In the rows, zero is written as 128.
One turn sends every row of this set to another row. A few are shown first. Where does it send the rows asked after them?
pefa: [135 143 126 110 140 155 154 127 137  83 144 137 135 119 150 126 119]
vep: [ 86  93 141 116 146 134 155 130 148 109 107 122 142 121 133 147 108]
Zasi: [112 118  94  94 147 145 135 140 128 132 132 154 134 110 121 160 126]
mabu: [138 142 121 128 142 151 137 126 128  97 133 136 121 147 144 134 127]
Kibo: [124 124 130 120 106 175 125 119 126  98 119 142 117 113 140 144  89]
bab: [ 91 134 132  74 134 142 130 141 113 108 124 143 133  88 157 131 100]
Karab: [134 126 135  99 129 163 143 134 120 112 146 119 153 106 149 128 111]
veb: [ 83 117 155 132 141 122 129  96 137  96 115 134 121 115 146 136 103]
Kizu: [ 98 117 101  80 147 154 137 117 136 128 136 142 145 119 124 156 123]
pitus: [141 133 127 133 131 145 111 130 110 125 142 129 126 127 148 132 118]
pelum: [ 98 146 127  81 155 125 135 142 115 107 134 140 133 108 161 123 122]
zunu: [ 99 145 123  96 157 123 118 136 108 120 123 137 121 137 155 131 128]
Zodi: [103 108 133 145 146 107 134 144 143 107 120 147 119  95 141 142 109]
Sekif: [131 131 124 134 121 163 119 121 121 106 117 139 111 143 138 145 109]
bunu: [111 135 124  96 172 148 154 130 165 124 128 145 132 117 150 160 116]
durif: [118 134 118 117 170 141 138 138 155 135 119 153 115 128 146 168 118]
golav: [ 99 104 148 117 146 132 167 142 130 102  99 131 136 112 131 145 114]
Balif: [144 133 127 117 139 147 136 143 114 117 147 125 141 119 148 127 125]
teki: [ 99 128 131 108 144 157 120 111 161 128 122 156 113  97 152 166  86]
vug: [ 77 102 145 124 145 126 134 103 153 104 118 124 135 120 143 140 103]
dol: [ 99 122 146 146 144 108 129 121 131  98 117 149 111 101 145 137 110]
sesu: [ 90 123 106  86 142 150 119  95 141 123 146 145 138 111 133 151 114]
fuf: [110 114 142 137 147 114 153 150 126 101 107 147 119  99 136 142 117]
Gugif: [ 82 106 156 114 141 138 152 109 136  99 104 123 137 121 137 141 105]
kuzi: [127 126 136 125 115 160 103 114 112 124 138 126 128 119 148 135 100]
Nepe: [ 91 132 126 100 137 137 104 132 101 129 106 139 113 135 148 142 111]
Mamu: [111 131 123 124 152 146 117 127 153 137 116 159 103 115 146 171 100]
Nilus: [ 99 130 133  91 156 157 144 114 169 119 130 148 131  99 154 159  96]
Kiso: [127 132 132 104 118 170 146 123 136  84 136 140 132  97 148 132  96]
losuv: [113 125  94 108 142 134 115 132 128 130 140 165 120  97 128 158 120]
gezuv: [122 121 140 104 114 170 123 116 118 116 140 120 144 107 149 132  96]
Mif: [102  96 133 129 148 121 154 155 142 110 107 136 132 105 132 149 112]
zile: [ 87 111 140 142 145 110 121 111 150 103 126 140 119 104 147 138 103]
mag: [ 87 125 132  86 123 149 112 135 105 122 107 142 120 105 149 142  93]
niti: [ 99 128 101 104 139 137 105 104 135 125 148 160 122  97 135 151 112]

Kiso turns into Sekif
Nepe turns into pelum
sesu turns into losuv
And these:
zile turns into Mif
teki turns into durif
golav turns into veb
Karab turns into kuzi

One turn sends every row of this set to another row. A few are shown first. Where does it send the rows asked after them?
gulo: [109 128 154 144 115  84  92 133 116 122 110 153  94 128 114 157 135 139
 149 119 110 147 157 112 101 146 151 139 109 154 116]
Sizap: [122 115 134 168 151  91  83 136 116 103 139 123 113 137 124 141 128 124
 145 137 148 142 127 120  99 133 115 132 123 132  90]
Zizo: [ 97 160 124 123 116  94 124 164 152 126 130 130  76  98 104 136 167 117
 130 125 128 118 117 134 130 106 122 128 146 123 104]
Pevis: [ 97 159 120 123 117  87 126 162 158 125 125 129  79  92 107 137 159 118
 132 124 126 118 113 138 128 109 120 129 145 129 102]
tet: [112 128 113 124 126  96 129 164 146 142 108 168  96 113 117 130 153 104
 143 158 137 136 113 117 130 108 103 145 104 131 105]
rad: [107 148 102 131 121  73 140 155 143 141 131 162  92 117 106 147 130 113
 140 152 133 125 122 135 139 107 101 130 126 123 101]
domur: [126 138 141 153 148 128  90 133 141 121  90 111 109 120 118 138 127 150
 147 117 138 147 125 125 122 153 124 140 115 147  93]
Relo: [ 94 137 151 152 114  80 105 135 118 131 109 156  95 125 114 163 123 135
 153 123 110 147 154 123 109 150 149 129 116 159 101]
Pobo: [100 132 156 157 104 111 105 138 140 129 124 142 113 135 133 164 140 152
 140 117 126 121 117  91 103 147 137 108 131 122 127]
zun: [116 144 109 115 122 115 118 153 149 129 111 144 105 101 130 117 164 105
 134 123 143 122  96 129 130 108 124 143 131 125 114]
nef: [129 118 134 167 144  79  86 138 123 104 145 126 116 136 119 146 119 127
 148 125 145 145 119 109 104 140 125 140 118 118  92]
lomi: [ 93 131 156 161 108 115 106 134 127 125 121 146 102 129 141 159 145 151
 137 124 125 116 131  96 100 142 127 103 136 136 120]
rin: [125 139 150 161 131 113  83 137 151 120  92 109 114 125 114 140 129 160
 152 109 139 151 132 133 123 134 130 128 111 137  91]
nede: [100 151 107 119 133  97 110 161 148 141 125 134 106 126  99 133 153 100
 144 142 139 138 111 156 139 113 118 137 133 117  99]
godil: [100 150 106 120 122  91 115 157 151 138 125 140 101 133  97 137 146 102
 141 145 139 128 113 161 133 103 117 134 132 125 106]
Totap: [136 135 147 162 134 116  90 137 153 118  95 104 107 119 115 148 129 151
 148 116 143 145 124 118 130 149 127 137 111 132  90]
Rela: [112 134 157 155 112 111  96 127 132 128 115 127 112 133 134 167 147 153
 137 126 126 122 133 107 102 143 130 101 133 133 133]
Nuza: [102 159 141 175 126  89  91 136 126 113 131 135 118 131 100 152 108 144
 143  97 117 140 130 125 104 103 144 123 110 127 115]
Remo: [114 144 111 110 113 111 123 152 152 124 112 148  95 107 124 118 164 112
 129 120 144 120 100 131 125 108 125 143 135 133 118]
gik: [105 160 114 119 116  92 124 158 155 122 124 127  75 104 101 133 155 119
 131 125 134 114 115 146 129 111 118 136 147 127 101]
Sas: [143 141 147 148 139 129 100 141 113 139 109 138 113 137 119 145 117 143
 157 125 121 115 126 102  98 126 144 142 104 117 125]
gub: [ 98 150 107 123 130  94 107 164 150 138 121 135 102 125  96 132 150  96
 145 147 136 133 111 157 132 107 117 142 126 120  99]
dat: [108 132 110 124 113  97 131 161 145 139 107 178  92 123 113 130 148 109
 139 152 140 134 119 120 133 106 103 145 104 133 108]
bime: [109 151 106 123 106 109 132 154 137 129 113 174  81 101 123 121 148 123
 135 123 133 113 122 112 141 113 111 150 126 122 107]
vib: [125 141 143 160 146 117  85 131 145 120  99 106 107 126 107 152 127 163
 144 121 131 148 137 122 125 146 115 132 112 138 104]
Sed: [ 97 156 113 126 104 108 129 161 138 135 111 173  81  95 120 126 151 120
 138 125 122 115 123 110 140 117 114 146 124 118 105]
tibo: [ 95 159 136 178 116  99  84 125 123 111 121 138 120 135 102 160 119 138
 135 105 120 148 133 122 110 118 133 118 105 132 128]
Bafi: [133 117 133 169 140  79  84 126 112 100 135 133 112 128 126 145 126 133
 142 127 141 149 139 109 105 133 117 134 114 132 101]
pabat: [145 141 137 159 146 128 100 135 101 129 107 136 107 132 116 148 115 120
 151 138 129 119 128 106 100 131 134 147  99 127 116]
mide: [103 156 109 136 120  71 141 155 141 146 131 159  96 107 106 152 137 106
 140 145 126 132 121 133 142 105 111 122 125 121 104]
gaku: [ 96 153 112 122 107 104 131 158 134 137 117 178  85  99 123 125 155 120
 139 122 126 124 124 109 145 120 118 144 127 118 104]
Rov: [112 140 158 160 107 110 104 140 139 125 117 130 110 129 135 152 140 164
 140 116 134 122 121  98  94 144 124 100 132 120 117]
bada: [120 130 159 147 109  81 101 142 118 136 104 154  94 128 120 155 125 145
 164 124 114 138 161 117 106 143 153 134 110 143  97]
mun: [129 118 141 163 133  71  88 143 117 110 137 137 116 141 123 141 125 130
 151 130 146 148 129 113  85 135 125 129 114 122  94]
nen: [ 91 167 142 179 116 104  97 129 122 111 121 132 109 123 103 160 119 132
 132 101 116 132 127 125 105 111 144 114 115 140 122]
vupi: [ 92 152 147 177 113 100  88 134 136 112 126 133 114 132  99 162 121 137
 140  97 116 136 126 121 117 106 152 124 109 132 120]
rula: [111 129 114 128 127  99 126 166 141 140 115 168  93 119 111 129 156 103
 141 156 140 139 118 115 135 102 102 143 102 125 102]
Kisag: [146 146 139 149 138 123  91 131 101 126 112 129 105 132 116 151 123 133
 150 128 122 117 137 105 100 146 138 146 112 117 126]
Fude: [147 133 144 155 141 125  96 141 113 132 114 133 104 135 113 153 116 131
 158 131 123 114 131  99 114 130 144 155 102 115 114]
Teti: [124 147 113 114 123 113 125 153 145 131 110 144 100  98 125 119 166 104
 132 122 143 127  98 125 131 109 128 143 128 127 115]
letid: [109 127 159 153 100  73 102 139 127 130 110 152  97 129 114 168 130 130
 155 123 117 145 149 115 110 147 159 131 108 147 103]
lavu: [ 98 153 105 135 119  71 136 155 139 145 133 163  98 107 112 150 134 107
 143 148 123 123 122 133 141 107 109 126 129 119 102]

Rela turns into vib
rin turns into Nuza
letid turns into Fude
And these:
Sed turns into zun
Relo turns into pabat
rula turns into gaku
Remo turns into gik

